Each path below is one point turned by a fixed rotation once a step. After each direction that follows a path, write how fast that rotation turns it, in deg/step (0 if it stays still).
Each turn is a multiple of 5 degrees from 10 to 175, or 0.
Each row of a path follows its step; steps can be skipped.
path 1
step 0: [-1.71  0.84 -1.85 -3.84 -2.86  0.07  0.30 -1.41 -0.27 -0.31 -1.13  1.72
  2.48  2.11 -1.10  3.83 -0.17  0.77 -2.11  3.90  0.15  4.20  3.51 -1.76
 -1.91  2.89  1.24  1.45 -0.22 -1.19  0.54 -2.42 -1.60 -1.70]
step 1: [-3.69 -0.54 -0.85 -1.10  0.28 -3.60  2.51 -5.54 -0.15  1.09  2.20  1.08
  0.40 -0.52  0.17 -2.68 -2.42 -1.73  1.65 -1.87  0.22 -1.06 -0.20  0.21
 -1.06 -1.16 -0.39  5.17 -2.53 -2.20  0.55 -1.60 -0.39 -0.86]
step 2: [ 1.28  3.61  0.16 -0.82 -0.71  0.59 -0.09 -2.26  1.65  0.71 -2.43  0.05
 -1.26 -1.65  1.84  0.58 -1.90 -0.84 -3.80  3.14 -0.33 -0.42 -5.07  2.09
  2.26  1.83  1.17  1.48  1.62 -3.83 -0.79 -2.34 -0.36 -2.54]
step 4: [ 2.95 -0.48  1.19  0.65 -3.31 -4.06  2.88 -2.21 -0.63  3.88 -3.76 -3.15
  0.38  0.58  2.00 -0.72 -1.77  0.87  1.32 -0.70  1.40 -0.19 -0.86  0.48
 -0.36  1.32  1.19  0.04  0.93  0.52 -0.71  1.13  5.59 -0.97]
step 5: [-2.01  3.92  1.82 -0.55 -1.29 -0.55 -0.90  0.29 -1.84 -2.28 -1.52 -1.84
  0.18  1.04 -3.84  0.89  3.55 -2.03  0.69  4.90  2.50 -1.18  0.66  0.25
 -1.80  1.06  4.90  1.91  1.04 -0.32 -1.84  1.66  1.68 -0.39]
step 6: [-0.28 -1.54 -4.81 -1.26  0.65 -3.06  2.22 -2.89 -0.68 -2.93 -0.28 -0.15
  3.35  1.57 -0.94 -0.06 -1.76 -0.55 -4.10 -1.12  2.01  0.77  1.48  0.67
  1.68 -0.38  2.93  1.70 -1.96  2.88 -1.69 -0.93  2.40  1.68]
step 7: [-2.22  1.62  1.13 -0.24 -1.83  0.60  1.51 -0.93  2.88 -1.90 -2.44 -0.33
  0.12  2.21  5.77 -0.65 -0.30 -1.21  2.54  1.82  3.67  2.14 -1.17  1.03
  0.61  0.65  0.28  4.02 -0.73 -1.77 -2.70 -1.35 -1.26  2.61]
step 8: [ 0.94 -1.55 -2.19 -1.22 -1.74  0.65  2.23 -2.47 -1.26 -1.77  1.79 -0.54
 -0.47 -2.90 -0.33 -0.27  0.56 -1.45 -1.29  3.29  1.71 -0.14 -0.17 -0.99
  1.26 -4.18  1.54  2.52  6.19 -1.33  2.09 -2.56 -1.04  0.41]
step 9: [-0.21  1.12 -1.26 -3.69 -4.23 -2.07  0.99 -2.65 -2.97  3.06 -0.88 -0.83
  0.39  2.79  0.79  1.13 -1.57 -0.24 -1.33  0.25  0.46  4.49  0.97 -0.85
 -0.79  0.58 -1.56 -2.90  0.00 -3.34 -1.71 -3.13 -0.66  0.74]
step 10: [-3.67  0.22  3.25 -0.77 -0.71 -2.43  2.59 -0.31 -0.73  2.76  0.63 -0.23
 -0.40  0.58 -1.36 -4.66  0.68 -4.35  1.12 -1.39  1.60 -2.52 -2.03  0.91
 -3.08  0.17  1.77  2.40  1.45 -2.07  1.00 -2.82  1.24 -1.24]
step 11: [ 0.10  0.06 -2.90 -0.46  0.03  0.28  0.91  1.05  0.63  1.89 -2.90  1.92
  2.46 -1.20 -2.44  1.45 -2.16 -0.22 -5.01  3.20  1.38  1.15 -1.54  3.52
 -0.56  3.19  2.67 -0.14  2.34 -0.56 -1.13 -1.01  1.10 -3.98]
step 12: [-4.06  0.06 -3.34  2.70 -1.82 -2.36  0.45 -1.23  0.17 -3.23 -0.07 -0.39
  2.67  1.24  0.87 -0.46 -2.76 -1.13  4.83  0.76 -2.04  1.78  2.48  0.98
 -3.51  1.35  0.96  1.87 -1.13 -0.80 -1.62 -1.07  2.14 -2.24]
[ 1.00  0.31 -0.72 -0.29  0.35  1.86 -0.77 -0.17  0.05  0.44 -1.22 -0.14
  0.03 -0.44  0.16 -0.69  1.07 -0.93  0.53 -0.22 -0.08  0.77  0.00  0.85
 -0.94 -1.49 -0.33 -0.64 -1.90  0.93  1.58 -0.04  0.03 -0.47]  0
[-0.42  1.10 -0.53 -1.67 -0.14  0.35  0.38  0.15 -0.01 -0.29  0.17 -0.38
  0.99  1.75  0.02  0.95 -0.60 -0.14  0.11 -1.34 -1.60  0.18  0.29  0.54
  0.18 -1.07 -0.60  0.17  1.36  1.51 -0.54  0.38 -0.28 -1.19]  125
[ 0.28 -0.54 -0.39 -0.72  0.86 -0.54  0.59  0.55  0.75 -0.35 -0.55 -1.79
  0.19  0.41  0.54  0.62  1.28 -1.17  0.34  0.07  1.20 -0.12  1.73 -0.14
  1.79 -0.30  0.34 -0.31  0.18  0.17  0.08  0.11 -1.13  1.59]  40
[ 0.79 -0.04  0.70 -0.12 -0.78 -1.16  1.30 -0.09 -0.26 -0.65  0.15 -0.01
 -0.45 -1.06 -0.12 -0.41 -0.63 -1.83 -0.25 -0.16 -0.81  1.04 -0.67  0.26
 -0.45  1.27  0.15 -0.55 -0.18  0.76  0.54  1.04 -2.36 -0.47]  45
[-0.12  0.58 -0.83  0.36  1.36 -1.00 -0.71 -0.17  1.14  1.37 -0.48 -1.78
  0.46 -1.03 -0.57 -0.09 -0.59  0.06  0.79  0.19 -1.50 -0.84  0.57  1.00
 -0.17  1.25  0.04 -0.35  0.21 -1.04  0.37 -0.44 -0.07 -1.26]  40
[-1.24 -0.02 -0.03  0.53  0.18 -0.41 -0.78  1.03  0.62 -0.22 -0.96  0.71
  0.26 -0.29 -0.86  0.73 -0.20 -0.09 -0.33 -1.26  1.36  1.03  1.50  0.06
 -0.82  1.25  1.31  1.18 -0.16  1.35  0.54  0.74  0.64 -0.67]  60
[ 1.22  0.08 -1.04 -0.03 -0.81  0.74  0.35  0.34  0.49  1.07  0.25 -1.07
 -1.38  1.03  0.85  0.84 -1.24  0.83 -1.56 -0.33  1.08  0.76 -0.20  0.62
  0.69  0.60  0.31 -0.49 -0.89 -0.85 -0.19  1.07  0.17 -0.95]  155
path 2
step 0: [ 0.48  2.47 -3.47 -1.34 -3.06 -3.18 -1.65 -1.86 -0.51 -1.65 -0.52  0.01
 -4.10 -2.90  1.55 -1.27  0.77  0.74 -2.86 -3.13 -0.77 -3.97  0.21 -1.44
  1.53  4.36 -0.68 -2.43  4.19 -1.68 -3.18 -2.97  1.87  0.45]
step 1: [-5.71  0.69  1.68  4.27 -2.21 -0.83 -3.40  2.11  0.60  1.03 -3.22 -0.49
  2.15 -1.97  0.13 -1.03  0.26 -1.45 -1.62  6.20 -2.06  0.68  0.46 -0.74
  0.49 -2.50  2.46  0.27  2.08  3.01 -2.16  1.49 -1.16 -2.26]
step 2: [ 1.80 -4.47  0.01 -0.77  1.67 -4.23  2.26  0.46  3.07  3.63 -1.27 -0.46
 -1.15  0.16  3.49 -1.12 -2.15 -1.49  1.63  0.69 -1.16  4.50 -1.40 -0.32
  2.06  2.86  0.56  0.47 -0.43  1.19  1.78 -4.32  1.17  5.07]
step 3: [ 1.83 -1.38 -3.51 -2.48  1.27  3.26 -1.09 -2.33  0.17  1.06 -1.55  4.17
  1.93 -3.55 -0.63  1.95  1.35  3.54  1.15 -0.05 -2.81 -4.47 -0.94 -0.50
 -0.72 -0.03  3.50 -0.90 -0.04 -0.22 -6.13 -2.58 -1.06  0.36]
step 4: [ 1.16  2.60  2.81  4.06  0.29  4.79 -1.70 -0.99 -0.45 -2.53 -2.21  0.13
 -2.75  0.29  0.79 -0.51  1.77 -3.73 -2.17  1.87 -1.94  1.60  2.38  2.75
  1.00  1.81  3.25 -0.74  1.49  2.57  1.47  1.66 -3.17  4.16]
step 5: [-2.85  0.62  0.40 -0.22  4.28 -0.43  3.73  2.79  0.26  0.32 -0.64  2.21
  1.50  1.23 -2.78  3.41 -4.10 -3.14  1.59  0.48 -1.81  0.43 -4.10 -1.19
 -3.17  2.23  1.07  4.03  1.52 -2.13  2.42 -2.20  1.66  1.33]
step 6: [ 6.32  2.68 -1.21 -2.02  4.76 -1.17 -4.22 -1.90  2.81 -2.56  2.54 -1.24
  1.43 -1.80 -1.53  0.77 -1.88  2.93 -1.78  0.19  0.95 -1.77 -2.03  1.91
  1.39 -0.85 -2.00  2.29 -2.06  1.05 -1.64 -0.50 -3.15  1.70]
step 7: [ 1.91  1.86  4.01 -1.01 -0.29  4.27 -1.07  1.19  0.94 -1.32 -5.63 -4.53
 -1.70  3.06 -0.89 -1.67  1.30 -2.06 -3.56 -3.07 -1.08 -1.69 -0.55 -3.05
 -2.96  0.82  1.91 -1.86 -0.78 -1.21 -0.86  1.29  2.51 -2.24]
step 8: [-1.85  2.23 -3.48  0.63  2.10 -1.90 -1.97 -2.79  2.15  0.41  1.13  0.81
 -1.91 -0.05 -2.77 -0.50 -3.39 -5.70  2.95  1.82 -2.29  2.49 -0.26 -1.61
 -1.55 -4.82 -2.30 -2.06  0.68 -0.87  4.08  1.93  1.15 -1.12]
step 9: [ 3.40 -1.05 -0.04 -1.46 -2.54 -5.32  2.52 -1.38  0.44 -0.95  0.85 -0.57
  2.30  2.43 -0.08  1.29  0.15  1.09 -4.58  2.42 -2.59  0.27 -4.81  0.96
 -0.41  1.82 -2.98 -2.50 -3.92 -2.60 -2.56  0.74 -1.65 -0.06]
step 10: [ 2.72 -2.38  1.16 -4.72 -3.08  3.29 -5.62  2.15 -2.50  2.64 -2.50  1.78
 -0.49  2.51 -0.10 -1.56 -1.88  1.12 -2.05  2.40  2.88 -0.98  1.63 -0.83
  0.09 -3.68  1.64 -2.65  3.10 -1.74  1.29  0.33 -0.06 -0.96]
step 11: [-1.43 -0.80  1.57  1.96 -3.49  2.88 -0.64 -0.78 -0.57  3.61  6.22 -0.83
 -0.75  1.38  0.83  0.78 -2.23 -1.68  3.88 -3.28 -5.91  3.12 -1.89 -0.08
 -0.49  0.53  0.52 -2.55 -1.56  2.09  1.52  2.04 -0.52 -0.34]
[-1.00  1.65  0.36 -0.35  0.69 -1.64 -0.68 -0.42  0.73  0.62 -0.69 -1.33
  0.73 -0.87 -0.42 -1.33 -0.99  0.44 -0.83 -1.44 -0.45 -0.16  1.15 -0.05
  0.33  0.50  0.46  1.11 -0.45 -0.28  0.18  0.56  0.58 -0.64]  55
[ 0.03 -0.42  0.89  1.43  0.66  0.88 -0.35  0.36  0.60 -1.83  0.01 -0.08
  0.15  0.12 -1.63  0.31 -0.25 -0.31  0.42 -1.25  0.66 -1.97 -0.37 -0.26
  0.73  0.48 -1.41  1.19 -0.18  0.22  0.96 -0.47 -0.10  0.11]  45
[ 0.15  0.13 -0.09 -0.14 -2.37 -0.95 -0.92  0.07  1.01  0.48  0.57  0.62
 -0.56  0.95 -1.19 -0.56 -0.91 -0.12 -0.38  0.78  0.76 -0.49  0.33 -0.77
 -0.72  0.70 -1.25 -1.20 -0.75  0.98 -0.10 -0.02  1.07 -0.79]  35
[-0.09  1.37  0.03  1.31 -0.98  0.29 -0.05  0.03  0.41 -0.02  1.41 -1.30
  1.04 -0.74 -0.90 -0.36  0.05 -0.22  0.71  0.69  0.19  0.17 -0.62  0.80
  0.94 -1.25  0.82 -0.69 -1.67  0.36 -0.88 -0.17 -1.41  0.51]  145
[-0.75 -0.30 -0.23 -0.18 -0.98  1.19  0.48 -0.60  0.44  0.30 -1.47 -1.56
  0.46 -0.02  1.09  0.18 -1.40 -0.55 -0.20  0.33  1.81 -0.26  0.50  0.38
 -1.07  0.10 -0.16 -0.19 -0.43 -1.15  1.00 -1.14 -0.14  1.24]  135
[ 0.91 -0.94 -0.16 -0.91 -0.16  1.28 -0.96  0.00  0.27 -0.07  0.51 -0.36
 -0.65 -1.85 -0.26 -0.06  0.58  1.13 -0.31  0.24  0.47 -0.16 -0.86  0.15
  0.71  0.71  1.54 -0.23 -1.31 -0.60  1.19  0.25  1.79 -0.48]  100
path 3
step 0: [-0.84 -0.59  4.04 -0.15 -1.29 -0.51 -2.65 -1.40 -0.10 -4.16  3.56  2.39
 -0.33 -3.06 -0.50 -0.82 -0.94  1.10 -3.97 -1.38 -0.26 -0.97 -4.88  2.87
  4.22 -2.25 -0.64 -4.05  0.65 -0.07 -3.16  0.59  3.59  1.36]
step 1: [-1.35 -1.87  0.34 -0.10 -2.02 -5.11  0.22  2.15 -0.93 -0.64  1.03  3.44
  2.97  0.52 -1.47 -0.45  1.07  2.01 -3.86 -1.40  2.68 -2.04 -3.63  0.71
  6.65  2.60  2.07 -0.79  3.72 -1.37 -1.92 -0.57  1.49 -0.49]
step 2: [ 1.14  1.13 -1.86 -5.67  0.64 -4.05  2.18  2.40  3.49  1.78  2.38  1.41
  2.23  2.00 -2.83 -2.25  1.53 -0.17 -3.15  4.89  2.91 -0.93 -2.65  0.36
  3.07  0.63 -0.49  0.78  2.89 -2.16  2.23 -1.47  1.75  0.62]
step 3: [ 3.76 -2.41 -1.42 -2.87  2.27 -0.66 -0.11  3.17 -0.65 -0.18  0.25  0.94
  2.60  1.19 -0.61 -2.12 -0.21  0.15 -2.36  2.23  1.92  0.06  0.53 -1.25
  1.21 -6.33 -0.78  2.51  0.55 -1.32  5.98 -5.14  2.21  2.39]
step 4: [ 2.77  2.18 -1.22 -2.50  0.19  0.72 -1.45  0.56 -1.53  2.05  0.58  2.16
  3.38 -0.70  2.34 -0.64 -1.30 -0.57 -2.64 -2.35 -4.25  0.62 -0.30 -3.17
  1.94 -6.79 -0.88  4.51  0.00 -1.85  2.55 -1.66  0.25 -3.60]
step 6: [-1.76 -1.73 -1.06 -0.77 -1.49  1.27  0.51  5.09 -0.51  3.56 -0.98  1.48
 -0.67  0.80 -0.56 -1.21  1.06 -3.30  5.83  1.27 -1.53 -4.68  2.47 -2.20
  1.28 -2.52  1.50 -3.55 -1.47 -1.16  0.85  3.27 -0.40 -4.18]
step 7: [ 0.76 -0.47  2.12 -0.23  0.98  0.40 -0.95 -0.68 -0.22  4.44 -2.71  1.90
  0.14  2.91 -1.18 -0.08  3.43 -1.42  3.74  3.24 -2.96 -4.58 -0.76 -3.44
 -2.53 -0.82  1.10 -2.10 -6.43 -0.92 -1.38  0.30  0.43  1.47]
step 8: [ 3.31 -1.74  0.62 -1.76 -1.65  0.46 -0.63 -4.17 -3.23 -1.20 -2.13  0.74
 -3.04  1.08  2.18  1.61  5.28  2.36  2.42  3.70 -4.68 -2.71  3.20 -2.70
 -0.60  0.60  1.08  0.12 -2.30  1.08 -1.56 -1.58 -1.82  2.28]
step 9: [ 0.81  1.11  0.45 -3.37 -1.01  1.59 -2.86 -1.23 -1.22 -2.38 -2.08 -0.35
 -2.87  1.76  3.58  1.64  0.95 -2.41 -1.81  0.59 -2.40 -3.52  2.10 -0.62
 -1.98  0.78  2.90  0.60  3.63  4.07 -4.21  1.08 -5.14  3.21]
step 10: [-2.87  0.70 -0.15  0.27  2.88 -2.40 -2.00  0.63 -2.82 -0.62  0.24  1.32
 -1.08 -4.68  1.16  2.32  1.49 -4.50 -0.27  0.77 -0.86 -3.14  1.76  4.05
 -3.81  1.40  0.65  1.15  3.41  0.28 -2.07  2.49 -3.71  4.49]
step 11: [-1.25 -2.14 -0.02  1.46  1.99 -2.93 -1.09 -0.89  3.05 -2.90  0.79  2.81
  1.26 -3.52 -4.46  0.26 -1.32 -0.76 -0.89  0.33 -2.02 -2.59  2.64  4.84
 -0.07 -0.29 -3.53  1.20 -1.84  0.35 -2.16  4.44 -4.20  3.33]
step 12: [-2.05 -4.15 -2.25  1.97 -1.55 -2.65 -1.25  2.24  3.90 -3.81  0.41 -0.75
  1.37 -0.56 -1.31  1.47  0.44  1.93 -5.53 -1.33 -1.84 -1.78 -0.74  1.51
 -0.69  3.32 -0.98  3.37 -5.72 -0.77 -0.80  0.77 -1.17  1.20]
[ 0.25  0.79  0.15 -0.52 -1.66 -0.78 -1.19  0.30 -0.79 -1.33 -0.13  0.24
 -1.12  0.44  1.63  0.11 -1.12  1.19  0.00 -0.36 -0.80  0.02 -0.29 -0.07
 -1.40 -0.64 -1.08  0.56  0.01  0.34 -0.46 -1.04  1.20 -0.35]  80
[-1.21 -0.07  0.11 -1.57  0.46  0.78 -1.35 -1.52 -2.29  0.24 -0.40 -1.09
 -0.27  0.74 -0.34 -0.11 -0.25 -0.21  1.07  0.27  0.17  0.38  0.71 -0.25
  0.06  0.33  0.40 -1.00 -1.15 -0.63 -1.02  0.26 -0.07 -0.57]  35
[ 1.19  2.18 -0.23 -1.13 -0.57  0.73  0.50 -1.20  1.42  0.07  0.84  0.43
  0.03  0.00 -0.18 -1.20 -0.91 -0.31 -0.35  0.71 -0.21 -0.59  0.45  0.08
  0.54 -0.39 -1.12 -0.45 -0.28  0.24 -1.06  1.30 -0.62 -0.98]  160
[ 0.78 -1.30  0.45 -1.52 -0.20  0.08 -0.67 -0.83  0.06  0.72 -0.09  1.27
  0.35 -0.51  0.63  0.59 -0.20 -0.23 -0.08 -0.38  2.01  0.18 -1.65 -0.64
  0.74 -0.01 -1.03 -0.79  0.58  0.07  1.30 -0.19  0.55 -1.21]  20
[-0.07  0.15  0.09  0.83 -1.05 -0.95  0.54 -1.26 -0.23  0.35  0.03 -1.59
  0.15 -1.07 -0.06 -1.66 -0.96  0.40  0.83 -0.15  0.89  0.96 -0.50 -1.33
 -0.84  0.28  0.77  0.37  0.09  1.42  0.97  1.15  0.20  0.38]  0
